Each row has a name. After each piece below comes the name of the row it's from. Each question is about the rows just above it.

[131 139 112 162 146  68 159 113 107 121 131 121  88 115 196 127  85 114
 132 142 112 123 147 139 120 171 154 165 164  85 147 131  40 146 125 150
 162] = K_405
[127 126 137 161 106 140  86  96 142 161 115  95  88 115 196 127  85 114
 132 142 112 123 134 115 120 171 154 165 164  85 147 131  40 146 125 150
 162] = K_931
[137 133 102 106  94 141 153  79 144  89 153 140  75  97 140 138 141 101
 158 183 111  89 138  92 124 121 155 137 144 105 189 200  99  83 137 108
 100] = K_426
[105 132  40 128 132 139 112 162 146  68 159 113 107 121 131 121  94 145
 133 160 113 107 115 103  97 116 119 103 112 102 182 153  64 107 133  72
 137] = K_36
[105 132  40 128 132 139 112 162 146  68 159 113 107 121 131 121  94 145
 133 160 121 107 115 103  97 116 119 103 112 102 182 153  64 107 133  72
 137] = K_79
[142 139 122 117 114 136 176 124 126 174  97 116 151 122 154 104 204 126
 166 189  78 131 127 123 167 141 121 106 159 141 178 102 131 148 156  93
 144] = K_454
[125 135 133 113 104 127 111 162 100  98 119  76  96  97  69 140 108 137
 155 194 119 145 101  95  97 156 129 147  80 114 153  75 117 111 167 175
 107] = K_498
[ 93 125 137 161 106 140  86  96 128 161 115  95  88 115 196 127  85 114
 132 142 112 123 134 115 120 171 154 165 164 124 147 131  40 146 125 150
 162] = K_336
find: [105 132  40 128 132 139 112 162 146  68 159 113 107 121 131 121  94 145
 133 160 121 107 115 103  97 116 119 103 112 102 182 153  64 107 133  72
 137]	K_79
The row with [127 123] is	K_454
Where do [ 93 125 137 161 106 140  86  96 128 161 115  95  88 115 196 127  85 114
 132 142 112 123 134 115 120 171 154 165 164 124 147 131  40 146 125 150
 162] appear?	K_336
The row with [105 132  40 128 132 139 112 162 146  68 159 113 107 121 131 121  94 145
 133 160 113 107 115 103  97 116 119 103 112 102 182 153  64 107 133  72
 137] is	K_36

[198  16  25 134] : K_850
[ 29  90 141  75] : K_353
[ 29  90 141 220] : K_405
[128 174  84 122] : K_188
[128 174  84 217] : K_426
[102 124 227 106] : K_498
find: [ 29  90 141 220]	K_405
find: [174  84 122]	K_188
Where do [227 106] appear?	K_498
Where do [128 174  84 217] appear?	K_426

[152 111  88 154  70 169  53 178 188] -> K_498
[152 112  90 160 189 168  55 177 188] -> K_188
[ 40  27  70 154 178  88 188 169  53] -> K_454
[114 142 214 189 160 115 115 145 221] -> K_465
Which row holds [189 160]?	K_465
find: [ 88 154  70 169  53 178 188]	K_498

[ 70  41  70  73  59  40 204  22]  K_36
[167 141  47 211  48  58  58 161]  K_188
[ 40 204  21  70 179  67  70  86]  K_850
Where do [204  21  70] appear?	K_850
find: [204  22]	K_36
[ 21  70 179  67] is in which row?	K_850
The row with [ 40 204  22] is	K_36
Which row holds [211  48  58  58]?	K_188
find: [ 47 211]	K_188

[ 71 120  48  93 100] : K_79
[185 108  85  50  77] : K_353
[176  85  50 108  77] : K_931
[115  34 130 100  17] : K_454
[176 174  70 119 123] : K_336
[176 179  69 120 124] : K_498
The row with [ 71 120  48] is	K_79
The row with [ 69 120] is	K_498
[ 50 108  77] is in which row?	K_931
Which row holds [50 77]?	K_353
Where do [ 85  50 108  77] appear?	K_931
find: [174  70 119 123]	K_336

[127 123 152 195] : K_426
[116 170 146 124] : K_465
[117 154 131 104] : K_405
[111 120  80  20] : K_336
[127 123 120 116] : K_36
[ 51  72  85 191] : K_498
[141  51  72  84] : K_454
[134 144 160 184] : K_931
[134 146 160 183] : K_79
[ 88 213 131  33] : K_850
[170 147 112  19] : K_353
find: [213 131  33]	K_850
The row with [51 72 84] is	K_454
The row with [170 146] is	K_465
find: [154 131]	K_405
find: [123 120 116]	K_36
The row with [127 123 120] is	K_36
Where do [134 146] appear?	K_79

[129 203 181 212 168 177 123 158 202 151 201 137 152 133 158  67  29  96
 110  90 116 128 195  91 187  78 133 115 181 140 156]  K_188
[114  67  75  56  93  87  91 131  99  88  82 133  98 146  68 178 240 113
 146 181  70 124  24 153 102 178 102 170 150 135 109]  K_405
[133  55  82  48  92  81 146  85  42 113  55 111 105 112 111 186 217 173
 131 118  42 130  88 170  62 175 128 131  51 111  95]  K_498
[114 182 148 178 151 157  76 183 220 117 194 154 125 162 105  86 100  59
 118 131  42 120 104  96 197 107 107 152 247 162 161]  K_931
[151 104 138 118 125 124 194  72  59 157  93 104 146  85 182 142 101 196
 133 105 230 138 201 145  74 124 162  85   8  93 107]  K_426
[155 151 168 168 148 156 187  78 110 165 134 111 158  90 197 105  45 179
 119  81 217 134 102 124 110  94 162  82  48 107 127]  K_336
[143  67  98  63  99  90 167  73  35 128  56 104 119  99 138 177 181 189
 142 141 194 135 126 165  57 163 144 113  22 101  94]  K_465
[112 184 151 178 151 157  76 186 218 118 194 153 127 162 105  87 101  61
 121 131  42 121 103  95 197 106 106 155 247 165 158]  K_79
[114  67  75  56  93  87  91 131  99  88  82 133  98 146  68 178 202  70
 137 174  26 120  28 125 151 153  94 174 223 160 133]  K_36
[178 151 157  74 186 218 118 194 153 127 162 105 158  90 197 105  45 175
 119  81 217 134 235 124 110  94 162  82  48 107 127]  K_850
[132  50  79  42  88  80 137  92  50 107  55 115 102 119 100 190 224 163
 146 167 143 129  73 166  64 179 129 142  68 116  93]  K_353
[153 154 172 168 153 158 189  94 110 168 133 114 158  91 195 104  44 175
 120  80 218 137 232 122 114  95 161  79  51 106 127]  K_454
find: [102 178 102 170 150]	K_405
Which row holds [155 151 168 168 148 156 187  78 110 165 134 111 158  90 197 105  45 179
 119  81 217 134 102 124 110  94 162  82  48 107 127]?	K_336
The row with [178 151 157  76 186 218 118 194 153 127 162 105] is	K_79
[118 131  42] is in which row?	K_931

[102 113 133  77 152 112 181  56 157 111 105 149 162  25 121 246  83 117
 161 103 128 165 186 112 106 125 184 151 152 149 200 186 177] -> K_498
[110 173 109 141  98 150 127 123  93 120 146 114 107 107 140 113 150 123
 130 151 105 164 140  61 137 124  76  99 118 123 135  97 106] -> K_188
[110  93 153  72 122  71 118 129 170 118 132 114 106 157 179 113 108 127
 134  60 152 122 134 128 174 142 114  90 149 155 145 157 119] -> K_36
[197 136 149 163 135 156 179  94 135 159 115  81 154 162 128 138 163 154
  91 187 100 174 138 107 126 110 163 153  83 113 123 102 141] -> K_454
[110 148  79 123 116 170 166 163  81 138 130 175 145  73  79 178 109 132
 145 175  84 123 144 140  92 168 150 144 138 165 119 100 141] -> K_405
[119 120  91  90 135 115 123 125 150 155 156 175 151 137 123 139  76 106
 106  93 104 118  99 124 140 164  76  61 137 177 151 177 117] -> K_79
[142 114 123 136 135 125  99  91 108 116 135 128 165 136 116 113 142 121
 149 141 140 129 125  98 147  97 105 118 131 124 144 139 130] -> K_931
[114 106 157 180 113 108 127 173 164 152  99 149 125 139 104 150  97 133
 119 110 137 166 140 124 120 171 136 104 146 135  94 137 154] -> K_465
[153 102 129 106 112 126 151  89  87 111 131 102 179 129 127 149 154 152
 172 178 115 145 173  89 169 108 156 142 131 165 152 107 146] -> K_336
find: [118  99 124 140 164  76  61 137]	K_79
Which row holds [114 106 157 179 113 108 127]?	K_36

[128  87  79  49 121] -> K_188
[ 60 219  69  54 172] -> K_454
[ 60 219 152  58 171] -> K_336
[133  72  69  44 115] -> K_36
find: [133  72  69]	K_36
[128  87] is in which row?	K_188
[ 60 219 152  58 171] is in which row?	K_336
find: [87 79 49]	K_188

[162 141 217  90 190 178 170 143 120  21  97 123] = K_465
[ 22 120 178 170 190 137 170 183   5  76  97 134] = K_188
[129 141 176  57 190  21 120 178 170 143  97 140] = K_498
The row with [190  21] is	K_498
Where do [178 170 143 120  21] appear?	K_465
find: [ 21 120 178 170]	K_498
[ 57 190  21 120 178 170 143  97] is in which row?	K_498
The row with [ 22 120 178 170 190 137 170 183] is	K_188
[170 190 137 170 183] is in which row?	K_188
find: [141 217  90 190 178 170 143 120  21]	K_465

[ 35 213  82 213]  K_850
[212  60  60 218]  K_36
[ 57 210  97 183]  K_498
[104  34 144  84]  K_426
[ 80 195  49  51]  K_188
[ 47 184 205 133]  K_79
Where do [ 57 210  97] appear?	K_498
find: [210  97 183]	K_498
Where do [ 80 195] appear?	K_188

[ 94 226 226 228  94  93 187 229  98 100 227 227  98  96  92 223 183 228
  95 189] = K_850
[ 88 192  80  76 200 201  26 194 200 202 192  76 203 201 205  77  32  78
 201  32] = K_188
[118 220 239  61 211  21 211 213 211  56 211 242 119 120 117 242 148 242
 120 151] = K_336
[204 192  80  76 200 201  26 194 200 202 192  76 203 201 205  77  32  78
 201  32] = K_465
[ 36 200  83  82  35  32 242 211  37  41 203  83  35  37  35  86 234  84
  37 240] = K_931
[213  65 208 213 211 211  21  56 211 211  61 212 214 216 216 214  26 212
 212  22] = K_454
[202 202 241 243 202 202  38 205 202 198 211 117 120 119 242 243  41 241
 201  43] = K_36
find: [202 202  38 205 202 198 211 117 120 119]	K_36
[213 211 211  21  56 211 211  61] is in which row?	K_454
find: [211 242 119 120 117]	K_336
Where do [204 192  80  76 200 201  26 194 200 202 192  76 203 201 205  77  32  78
 201  32] appear?	K_465
[227 227  98  96  92 223 183 228] is in which row?	K_850
find: [202 241 243 202 202  38 205 202 198 211]	K_36

[104 116 136 189 152 110 129  43 176 112 161 129  59 158 124  73 108 175
  95] = K_850
[ 65  90 154 203  88  51 100 125 105  37 179 126 169 217 153  97 161 171
   4] = K_405
[150 134 143 108 186 157 145  93 126 171 164 136  98 154 134 131 107 134
 146] = K_336
[160 154 154 106 159 112  70 128 123  97 131 160  93 130 129  88 138 125
 109] = K_498
[ 80 107 114 179  36  74  67 135  54 171 122 121 119 199 176 136 170 146
  50] = K_426
[ 92  99 141 114 117 117  77 107 110 147  88  99 115  87 128 154 178 148
 134] = K_353
[133 163 144 112 187 161 112 104 116 121 145  17 158  84 104 137 157  68
 196] = K_465
[ 95 110 161 176  43 129 116 189 112 136  59 152 129 161 195  96 123 180
  49] = K_79
Which row holds [ 73 108 175]?	K_850
find: [136  98 154 134 131]	K_336
The row with [110 161 176  43 129 116 189 112 136  59 152 129] is	K_79

[136 149 128 143 128  69  28 128  77 117] : K_36
[123 132 105 145 116 131 150 133 168 116] : K_405
[125 151  93 139 119 136 150 128 143 128] : K_79
[126 117 149 145 132 112  94 128 128 143] : K_850
The row with [136 150 128 143 128] is	K_79
find: [125 151  93 139 119 136 150 128 143 128]	K_79

